Here is a table of points, one per row:
[ 18  49   2 -28 -16 -36  37  25  21 -26 -19 102 -50  -9 -22  -9 -51   0
 -14  11 -68  27 -30 -23  49   7  29 -23 -10  17  18  50]
[-23  -1  -5  -5  -2   7  26  -5 -17  -7  37  39  13 -29 -61  36  29  37
  -7 -17   0   0  28  31 -44   4  65  13  29 -45  32  41]
[ 68 -48  14  34  59  29   2 -47  -3  46 -30   3  -4  -4 -14  15   8  10
  -3 -24  43 -23  52   3 -10 -21  -3 -33  13 -28 -49   0]
[ 12 -25  39  -7  -4  28  17 -20   9  15  43  24 -18  33 -52 -34 -54 -20
  24  32  87  -8 -19  12 -11  25 -12  38 -12   1 -18   3]
[ 22 -55   7 -23 -14  42 -14 -16 -80  51 -31 -17  -9 -11   0 -57  27  13
  23 -18 -72  52  34  16   0  40   6   9 -54  -9  13 -36]
[ 30  59  34  20  35  27 -12 -44  18  40   1 -47  -7  49  11 -50  -4 -32
 -30 -12  13  21  43 -11 -16 -19  -4 -35 -17  42  60  21]
[ 14   5  12 -48   0  -3 -34  28  21 -44  13 -13 -38  12  54  14   9 -25
  10  48   8 -20 -38   4  -5  -3  38  27  -1 -29  10 -12]
[ 50  10  28  30  -6 -24   7  38 -58  -5  -2 -32 -59 -49 -19   6   0  36
   1   0 -25   2  13  -4  -8   4 -77   4 -15 -10  16  14]
[-31  57 -41 -51  46 -35 -14  19 -18 -48 -26 -28  22 -13  58   4 -16  58
  64   1   7   6 -16  46 -10  -8 -42 -64 -14  -3   7   2]
[ 20 -43 -21  17 -63 -23  77  18  -9 -18  17 -15 -32  12  45 -38 -63 -33
  11   3  28  -9  28  12  15  12 -43  -6  61   0  18   9]
[ -63    1   -6   35 -104   33  -38  -69   18   14  -26   55   29  -48
    2  -50   -3  -15   37  -10   -7   49  -18   -4   17   44   46   -4
    5   11  -32   41]
[-26 -41  -1  31   8 -27  36  13  26  43   3  33  14  -7 -20  20 -14 -10
 -27 -27 -24  21  -4 -41   8  41   1  41 -18  17 -30 -43]
[  6  39  59  16 -14 -24 -60  10   7  12  14  -5  29   0  25  -8 -21  40
  53  -7  -5 -57 -11  -8  28   3  17  20  50  17  31 -25]
[ 17 -44 -12  11  27 -12 -41   7 -22  48 -19  33  15  16 -68  23   8  34
 -17 -52  61 -11 -29  -9 -19 -53 -38 -10 -45   3  20 -24]
[  2  -9 -33  48  -6   0   6 -41 -12   2  51 -15  40 -17  14 -13   2  12
  11 -31 -34 -22 -48   3 -11   6  -6 -63 -29 -10  56   8]
[-60  70  46  40 -49 -49 -16 -28  39  -7 -45 -16  20  19 -42  31  17  -2
 -43  13 -40 -12   9  22 -33  48   3 -58  32 -30 -28 -15]
[ -5  60 -34   8  27 -41  17 -14  40  15  -9   6 -16 -17 -13 -40  63 -37
  49  16 -52 -30 -35   0  29  -3  18  41  -4 -12 -48  17]
[ 18   4  19 -54 -39  19 -27  21  -6  17  36  30 -49  41  29  30  46 -49
  25 -12 -62 -48 -44   7   1   8  11 -46  13   6 -21  -7]
[-31 -29  50  19 -26  54  57 -26   9  -4 -56  20 -21  -8  22 -10 -71   0
 -47  18  -7 -22 -37  -7 -47 -40  20  28  -9  13 -51   2]
[  8  10 -37 -16   9   9  11 -19  52  43  20   1  26 -33  61  19  19  11
 -35 -28 -26  10  13  -4 -25  29 -28  31  77   3  -5  21]
[ 43 -50  -4 -14  -9   5  -6 -26  11   5 -12  46 -36  44  16  15 -44 -41
  -5  10   6 -27  12  77  -1  37   8 -12  -9 -31 -40  -6]
[-63  -5  26   6  17 -43 -55   7  37  18  36  42 -28  25 -29 -20  26  -5
  -4  19  -4  18  12   2  11   6  12 -11 -34  27 -72  -3]
[-39  53   9 -46  31   0   1  81 -15 -16 -11 -12  -5 -10  55 -57  46  -4
 -37 -78  53  25  -1  50   3  17 -14 -13  -6 -59 -16   1]
[-14   2 -69   6   9 -59   7   2   0  17 -21  32 -20  -1  53  21  43  37
 -31  20  79 -13  13 -22 -30 -11   4   3 -50  -5  75  -8]
[ 15   0   6  25 -22  28  15  19 -31 -59 -64  44 -10  -9   0  -2  82   9
 -11 -43  -3 -16 -18   0  11 -14 -55 -30   3  70  11  15]
[-36  13 -37  26  17  44 -27   2 -32 -40 -18  43 -37 -27  44  25  -2 -18
 -36 -16 -19 -31  35  52  -1 -97  -7   2 -24   1  27  62]
[  7   6 -15  -6   3  28  -2 -19  21  42 -44   7  52   2 -34 -65  23 -13
  20  50   8   2   9 -16 -19 -11 -51  18   6 -35  -3 -12]
[ 18  -8 -83  21   9  24 -11  15   4 -41  34 -44  11  34 -82  52   0  23
 -69  20  22  52 -50  -2  32  -6   7  17  -7 -15  21  23]
[  5 -33 -27  26  58  -2  48  -8 -23 -36  20 -51 -22   9  47   3   9  47
   8  25  30   2  -6 -30 -27  31  45 -45  12  47 -22  20]
[ -44  -36  -51 -105  -61   18   -9   -3    9   53   -1  -73  -19 -101
  -29   26  -41  -63  -56  -19   38 -118   16  -39   29   21   29  -22
  -42   63  -28   24]
[ 17  25  27  -5  16  -4 -15  -3  30  44 -32  -3 -45 -30 -24 -10  20 -25
  -1  14 -14   9 -49  42 -30  -6  25  32  31  31  22 -56]
[ 28  18 -19   5  11  18  57  34 -11   9  27 -21   9  30  24  16 -47  19
 -30 -10  16  -3  10  39  30  34  11  18 -27  16  48 -17]
[-31  19 -13 -43  22  37 -21 -17 -53  -4   8 -11 -14  16 -21  -5 -25  29
  -9  -1 -22  24  11 -67 -48   8 -31  18  54 -20  23  -7]
[ -7  22  17  12 -64 -16 -13 -46  15   5 -33 -55  -7   7  42  51  -4 -39
  47 -21  -1  63   5 -57 -22  18  31  31 -11 -32 -49  -1]
[ 55 -57  63 -63  -3 -69  -4 -52  49 -24  27 -21  41 -26   8 -11   7  34
 -59   8  12  33 -33 -18  40   3 -41  14 -20 -34  -7 -17]
[-21 -52  44  26  42 -40 -24  41 -57  30 -40 -38  78  19  -3  -6  11 -50
  -8  57 -18 -31 -20  32  -1  32 -20  54  10   3  44 108]
[ 15 -18  -9 -22  43   9   6 -11 -42 -18 -35 -21  -6  45  -8   5  26  43
  78 -16 -11   2  22   7  30   6 -48  29  11  67 -10  15]
[  2  47 -30   6  -9 -36 -71  -2 -49  16  -5  32  46  15   8  19 -18 -22
 -20  41 -10  12  -9 -29  48 -26  53 -36  58 -11 -65 -43]
[  24   14    1  -35  -32   -2  -19   81    9  -42   50   29   57   26
    0   14   22  -66    6  -14   -8    6   12   10 -100  -18   17  -16
   17   59  -11    5]
[ 56   9  -6  18  21  -5 -11  53  63  -1   7   9  10 -41 -40  16 -49 -15
  19 -13  -4   7  -7   1 -24  37 -11  19 -31 -25  -5 -38]
[-41 -34  -4  23   2  83  23   0  17 -19  40  18  -5   4  38  34   3 -48
  -3   2  25 -21 -10 -32  -7  26 -49 -25   6 -47  13  14]
[-37 -25  43   1  -6  -5  28  35  24  23  -1  12  18 -54  16   6 -18 -82
  22  60 -28  66  31 -34  46 -30  34 -23  44  10  11 -41]
[-20 -40 -26   9 -72  27  16  64  55  55  51 -30  10  42 -15  13  23 101
  13  23 -34  28  25 -22  -7 -55   1 -14  -1 -44 -18  59]
[-27  -4 -11   1 -11 -44  -1 -48 -21   0  15 -24 -16   5 -24  -2 -21   0
  -9 -56 -13  30 -11  -1  -9 -62  35  42  -6 -12 -13  12]
[-30   3 -26  -9  66 -14  27  60  32  -7 -47 -47 -10  38  14   9   0  13
  39 -44   0 -32  -4 -46  57  -7  -1 -66  17 -20  64  17]
[ 53 -17   9  19   3   9   4 -34   4 -67  15  -3  13   6 -17 -23   2   6
 -38  24  20 -59  56 -16  33   9  10  58 -30  -5 -17 -63]
[ 27  41  40 -15  -1   4  85  -8 -38  -8  18 -35  40  -8 -38  57  26   7
  27 -13  18  -8   4  36   1 -43 -11 -13  14 -11  12  32]
Along one direction, these points spread out more than along any other. Take the direction at right angles to it along which they spread out most. Go by this last direction. How many in every 100 of the points above lie lower along it than each point below? Round to a whole number. More than half of the points above lie lower than the first one.
[  8  10 -37 -16   9   9  11 -19  52  43  20   1  26 -33  61  19  19  11
 -35 -28 -26  10  13  -4 -25  29 -28  31  77   3  -5  21] 62
[-60  70  46  40 -49 -49 -16 -28  39  -7 -45 -16  20  19 -42  31  17  -2
 -43  13 -40 -12   9  22 -33  48   3 -58  32 -30 -28 -15] 94
[ 14   5  12 -48   0  -3 -34  28  21 -44  13 -13 -38  12  54  14   9 -25
  10  48   8 -20 -38   4  -5  -3  38  27  -1 -29  10 -12] 68
[ -5  60 -34   8  27 -41  17 -14  40  15  -9   6 -16 -17 -13 -40  63 -37
  49  16 -52 -30 -35   0  29  -3  18  41  -4 -12 -48  17] 89
[ 56   9  -6  18  21  -5 -11  53  63  -1   7   9  10 -41 -40  16 -49 -15
  19 -13  -4   7  -7   1 -24  37 -11  19 -31 -25  -5 -38] 23
[ -7  22  17  12 -64 -16 -13 -46  15   5 -33 -55  -7   7  42  51  -4 -39
  47 -21  -1  63   5 -57 -22  18  31  31 -11 -32 -49  -1] 64
[  7   6 -15  -6   3  28  -2 -19  21  42 -44   7  52   2 -34 -65  23 -13
  20  50   8   2   9 -16 -19 -11 -51  18   6 -35  -3 -12] 30
[-31  19 -13 -43  22  37 -21 -17 -53  -4   8 -11 -14  16 -21  -5 -25  29
  -9  -1 -22  24  11 -67 -48   8 -31  18  54 -20  23  -7] 51
[-23  -1  -5  -5  -2   7  26  -5 -17  -7  37  39  13 -29 -61  36  29  37
  -7 -17   0   0  28  31 -44   4  65  13  29 -45  32  41] 47
[-21 -52  44  26  42 -40 -24  41 -57  30 -40 -38  78  19  -3  -6  11 -50
  -8  57 -18 -31 -20  32  -1  32 -20  54  10   3  44 108] 45
